In the data rows, 128 means zero.
Here are some points:
[ 93 140 156 127 157 138 137 137 131 136 126 121 142 142]
[ 96 138 164 129 147 134 129 148 135 128 147 131 142 145]
[178 131  42 135  71 161 150 197 244  56 138  87 186 168]
[108 170  44 178  41  94 162 148 170  55  85 154 163 157]
[144  90 152 107 142 122 121 128 118 117 141 118 111 111]
[134 100 153 117 127 139 126 117 113 125 131 118 102 127]
[ 89 140 135 129 136 137 123 121 126 130 117 127 133 137]
[ 91 118 162 126 148 133 125 167 124 129 124 129 127 131]
[144  85 149 128 135 126 131 112 116 116 131 126 122 128]
[140  96  49 138  52 150 132 220 231  36 148  76 197 162]
[153 103 144 120 130 133 113 101 114 137 144 133 119 124]
[159  93 141 132 121 124 108 113 133 134 136 121 105 120]
[150 137  71  70 119 112  82 192  93  88 122  94 114  53]
[152 108 145 131 135 130 127 131 116 133 121 126 114 119]
[100 103 143 125 134 134 111 136 129 137 137 115 116 114]
[ 85 129 160 125 145 147 121 132 128 140 141 120 127 130]
[ 90 130 134 127 141 143 127 123 122 148 142 125 132 129]
[145 131  54  75 114 139 106 184 118  89 122 100  99  78]
[ 87 137 152 140 136 129 130 125 135 151 142 118 121 136]
[155 159  24 207  62 100 167  97 139  78 134 151 155 178]
[150 100 140 127 123 124 126 119 116 142 133 122 109 111]
[ 91 146 155 116 145 130 134 134 122 132 125 130 148 132]
[ 97 119 144 122 138 138 118 132 119 140 135 111 121 110]
[ 98 145 150 146 130 152 137 143 127 137 126 129 118 126]
[106 147 137 143 139 121 136  92 128 159 125 159 175 154]
[131 160  61 133  80 125 187 147 173  89  82 161 156 147]
[124 144  50  63  93 160 102 206  43  28 106  79 110  67]
[181  96 102  95 118 132 101 126 116 138 149 115  96  88]
[ 98 122 160 133 152 135 118 125 126 125 131 121 131 133]
[150 101 147 128 134 129 115 122 127 123 131 119 106 122]
[124 167  80 178 103 116 142  91 158 123 112 153 164 151]
[155  95 158 131 127 127 126 122 128 119 145 118  97 119]
[155 137 120 124 127 120 144 142  99 140 111 160 138 119]
[139 158  58 180  61 103 153 117 149  99 104 154 170 178]
[149 122  65 141  81 154 128 171 214  68 135  96 180 156]
[ 94 121 169 126 144 139 124 156 116 132 152 112 133 142]
[161  73 152 117 146 122 131 119 105 113 128 129 118 113]
[138 109 141 123 140 135 139 118 118 131 127 121 105 127]
[159 158  69 168  89 103 159 105 155 115 111 161 161 162]
[ 96 104 125 107 132 127 103 124 131 145 148 122 108 119]
[ 98 111 148 131 145 135 108 126 119 145 138 123 126 121]
[145 143  84 129 106  99 144 135 119 149  91 167 140 136]
[143 174  96 158  89 103 142  74 148 142 107 163 154 164]
[152 124 137 134 116 129 138 102 126 129 139 136 131 146]
[150 157 108 128 115  96 140 164 126 133  82 165 147 119]
[155 175  64 194  65  83 157  99 150 107  96 166 182 175]
[ 99 154 142 135 147 124 121 114 114 137 104 135 148 125]
[ 99 170  98 153 121 108 155  75 124 149 115 170 170 167]
[155 156  79 162 105 118 153  91 153 116 121 152 160 151]
[144 162  76 106 117 140 102 120  99 128 139 106 124  97]
Then 12 other points, each followed by its number:
[ 98 143 140 130 127 139 140 107 127 136 136 117 131 135] 0
[103 120 175 118 158 135 140 169 124 123 123 124 118 135] 1
[156  82 136 122 126 114 108 122 136 145 141 113  85 107] 2
[143 144  95 110 138 128  92 102 105 136 150 107 122  94] 3
[104 151 154 137 148 140 127 109 139 135 131 141 150 130] 4
[160  94 141 125 121 120 112 116 139 107 130 113 107 122] 5
[ 79 149 158 132 147 145 132 125 125 140 147 124 132 143] 6
[ 92 157 137 140 133 127 138  94 133 150 117 154 155 148] 7
[184 108  54  59 110 122  79 163 108 105 132  94  88  61] 8
[151  92 148 129 142 139 147 122 108 127 125 127 108 112] 9
[ 77 152 143 138 152 144 133 105 139 151 129 127 138 138] 10
[108 107 145 108 143 129 102 121 114 130 145 126 113 111] 11
Which of these numbered points is nearest to each point below by angle, seen from the average point of the first points? Its number follows each.
[160  89 101 107 110 128 102 105 148 161 150 118  63  93] > 2
[199  96  52  62 108 118  78 152 110 117 139  94  85  63] > 8
[ 76 156 140 140 154 143 135 101 141 152 127 128 140 140] > 10
[138 139 118 144 118 143 127 108 186 132 142 118 179 162] > 4
[188 104  63  72 111 119  86 144 114 120 137 100  93  74] > 8
[154 143 129 119 116 150 130 107 121 147 132 137 122 161] > 0
[104 112 153 112 136 124  97 122  97 145 133 117 120 108] > 11
[106 165  98 147 121 111 148  81 123 147 116 162 161 160] > 7
[151 168 133 131 110 147 129 116 118 140 131 123 145 137] > 4
[164 104 155 116 138 126 152 121  97 118 138 132 116 128] > 9
[128 129  99 102 142 127 110 101 114 125 130 112 115 101] > 3
[150 139  89 117 129 132 117 104 117 123 141  97 120 117] > 3
[ 90 147 134 145 140 147 134 115 138 152 122 130 140 148] > 10
[152  99 119 105 121 124 105 118 129 156 136 113  98 102] > 2
[154  97 154 119 155 123 135 139  99 134 109 141 116 122] > 9
[ 97 142 142 136 136 143 132 116 137 150 129 131 130 133] > 10
[103 113 144 113 146 148 108 124 119 137 130 111 112 110] > 11
[ 86 128 162 143 150 149 123 138 127 141 140 119 127 141] > 6
[105 113 181 135 154 143 137 171 122 128 127 128 119 140] > 1
[102 118 143 110 138 134 109 136 116 139 133 116 122 121] > 11
[159  90 100 106 112 129 104 103 148 161 150 116  64  94] > 2
[180 108  73  96 119 117 101 144 109 131 142 113  95  83] > 8
[155 107 138 114 131 130 140 119 103 131 123 121 115 124] > 9
[100 138 142 124 147 138 147 106 130 133 130 141 146 137] > 4
[ 93 145 166 131 134 145 118 137 126 132 132 116 138 145] > 6
[104 114 167 131 150 142 127 183 123 123 129 121 109 128] > 1
[104 107 161 124 154 129 149 165 116 126 110 129 128 137] > 1
[150 143  79 114 129 130 116 101 119 122 142  94 119 113] > 3
[127 135  87 111 138 133 106 109  84 115 128  91 116  86] > 3
[ 99 105 149 129 145 136 105 130 117 146 140 120 122 116] > 11
[141  89 142 121 133 113 106 114 141 142 144 126  96 114] > 2
[110 114 169 112 166 120 137 175 107 119 120 138 131 145] > 1
[109 101 159 115 137 131 105 138 116 139 134 117 113 119] > 11
[107 125 141 128 145 132 120 118 123 147 137 117 126 110] > 11
[160  82 156 118 128 122 101 118 135 109 136 107  97 115] > 5
[ 90 147 131 146 140 146 134 114 140 154 120 130 143 150] > 10
[102 124 169 121 156 134 140 159 127 126 123 126 123 136] > 1
[ 88 101 156 131 139 136 116 127 132 141 140 117 120 122] > 11
[134 127  93  98 141 125 104 101 111 124 130 107 109  95] > 3
[104 140 130 137 127 146 132 124 149 137 130 126 139 137] > 10
[122 114 173 124 144 134 127 184 127 118 134 107 112 129] > 1
[170 100 100 125 126 116  97 117 134 149 154 120  87 103] > 2
[ 89 146 150 132 129 147 129 140 119 138 132 122 138 141] > 6
[134 126 115 100 139 127  79 114  99 132 145 113 110  97] > 3
[114 114 173 128 157 131 134 179 121 114 135 113 117 138] > 1
[160  88 142 115 132 130 110 115 130 123 135 110  99 123] > 5
[160  85 163 132 136 128 117 117 115 116 136 109 106 117] > 5
[153 103 117 106 121 124 104 114 129 157 133 116 103 100] > 2
[133 151  99 162 118  90 145  97 135 140 104 171 154 141] > 7
[147  99 137 124 121 141 112 107 135 148 142 115  85 104] > 2
[123 135 121 112 129 138 111  91 119 156 148 109 118 108] > 3
[ 82 137 169 141 143 138 123 147 118 136 145 113 130 139] > 6
[ 93 140 165 130 137 143 122 142 124 131 129 118 137 144] > 6
[115 167 115 143 109 132 148  89 131 139 105 155 146 150] > 7
[102 120 163 130 148 142 128 173 124 126 127 122 114 129] > 1
[157  92 152 125 135 133 111 123 125 119 136 113  96 116] > 5
[127 129 125 112 131 136 112  94 120 150 146 112 116 109] > 3
[ 94 109 155 119 140 133 113 132 124 150 138 119 122 127] > 11
[100 120 177 124 158 142 132 166 121 111 117 125 127 139] > 1
[ 89 146 143 139 135 145 126 111 134 142 136 132 129 131] > 10
[154 104 142 114 132 130 139 119 104 129 124 121 113 123] > 9
[116 109 175 125 153 147 121 179 136 118 128 126 101 138] > 1
[128 109 173 125 152 139 124 188 137 105 144 118 120 146] > 1
[123 151  44  47 102 128  97 195 113  43 127  79 107  65] > 8
[ 94 155 159 141 124 153 123 141 136 140 146 117 150 152] > 6
[148 135  71  71 116 117  81 188  95  88 127  89 111  53] > 8
[108 124 145 131 143 146 138 163 131 122 130 117 122 144] > 1
[153 154 122 140 110 140 122 115 126 145 145 118 135 134] > 3
[159  96 144 110 139 121 141 123 121 132 116 138 119 128] > 9
[ 81 138 168 141 143 138 124 151 120 136 147 113 129 140] > 6
[146 144  59  64 114 112  76 201  91  82 125  85 113  44] > 8
[104 169  81  50 124 145  89 214  99  45  97  95 106  57] > 8
[129 148  32  52  85 164  98 219  30   8 101  74 107  59] > 8
